In the rows, zero is written as 128.
Each path below is one point turned by a fixed rotation once a step. After each direction that follows a path, write how fast that rotation turns it, in degrees a step (0 if it stays still).
Each turn is a multiple of 5 degrees from 10 to 175, or 0.
Each row of a path follows its step; steps can be skipped.
Rotation 1:
step 2: [120 125 132 124 127 117 135 125 132 128 128 131 129 125 130 122 130 120
 129 139 125 128 134 128 125 127 114 139 135 129 123 122 130 125 128 128
 140 130 120 132 120 127 126 123 120 128 129 135]
step 6: [125 127 138 120 127 130 121 129 122 131 126 118 122 131 139 138 131 127
 129 122 126 127 128 128 133 129 129 131 125 119 130 129 126 132 119 131
 131 128 129 135 124 144 121 121 132 133 127 135]
step 8: [132 127 121 133 124 133 128 124 131 121 112 130 127 134 133 127 126 125
 126 134 124 121 139 130 122 131 132 135 132 129 127 130 118 127 130 128
 121 126 136 139 128 135 128 122 123 128 119 125]
step 11: [122 127 117 119 128 123 122 139 130 130 140 131 123 126 132 132 127 130
 125 131 134 136 132 125 133 122 134 129 123 125 124 121 133 134 123 135
 126 131 134 127 127 137 126 126 136 134 136 119]
step 12: [120 125 123 128 132 130 134 134 135 135 124 127 134 128 131 126 130 124
 138 134 129 141 127 131 127 129 134 132 123 127 127 126 125 125 126 133
 127 124 124 134 123 126 135 134 132 122 123 146]
step 14: [133 130 133 133 133 127 129 120 121 128 134 123 126 125 129 127 128 112
 130 128 126 129 142 131 128 137 132 128 131 121 121 127 118 125 126 121
 133 123 120 125 128 118 130 123 130 134 130 134]
step 19: [125 132 125 120 138 127 128 120 126 128 128 132 126 140 122 134 120 120
 128 128 122 129 131 132 129 129 126 130 131 130 121 125 125 125 132 134
 129 128 128 116 125 133 134 109 128 129 128 126]
step 22: [120 125 138 125 124 119 118 126 134 134 136 128 132 124 126 129 138 134
 135 125 131 132 128 122 136 131 138 130 118 124 130 134 123 129 128 132
 128 123 125 131 127 123 133 132 121 138 129 132]
step 30: [124 129 131 129 136 130 123 127 138 130 139 139 134 121 125 125 122 124
 121 136 126 133 129 134 130 126 120 121 129 121 127 124 125 129 132 124
 131 133 125 125 120 129 130 130 130 136 123 143]
step 32: [128 134 126 122 128 128 123 124 135 124 136 124 131 114 129 128 135 118
 137 122 134 127 138 129 130 129 124 131 124 126 130 122 129 130 127 133
 117 131 133 124 129 121 138 124 135 133 132 123]
[127 130 129 127 130 124 129 127 125 127 129 127 127 126 130 129 128 127
 131 127 125 129 127 128 129 127 127 128 130 131 125 128 129 130 126 127
 128 130 128 127 131 131 127 127 130 127 130 128] : 80
[127 126 128 129 130 125 126 128 133 127 129 128 127 128 129 129 128 129
 130 132 128 130 127 128 128 132 128 128 127 129 127 126 130 126 131 128
 126 129 129 129 129 128 130 127 129 130 128 127] : 35
[129 128 125 130 127 126 128 131 128 129 130 126 129 127 131 125 129 126
 128 127 127 127 128 129 126 127 128 128 131 125 129 126 128 128 131 128
 128 128 131 130 126 127 127 126 129 129 128 129] : 120
[125 127 127 128 129 129 128 127 130 131 129 128 132 129 128 126 129 129
 130 126 129 128 127 128 129 128 126 128 130 129 127 129 128 128 128 123
 130 132 126 129 128 126 129 129 126 127 128 129] : 140
[128 128 129 128 128 129 127 131 129 126 129 129 129 130 128 129 128 127
 124 127 124 128 127 128 128 128 129 127 129 130 128 127 131 128 125 129
 126 129 127 128 126 126 130 126 126 126 131 126] : 175
[126 128 130 129 128 127 127 126 128 127 127 130 130 128 131 128 131 129
 127 128 129 130 130 126 131 127 126 128 130 126 131 128 130 128 127 128
 126 127 129 131 128 131 127 128 128 128 128 125] : 155
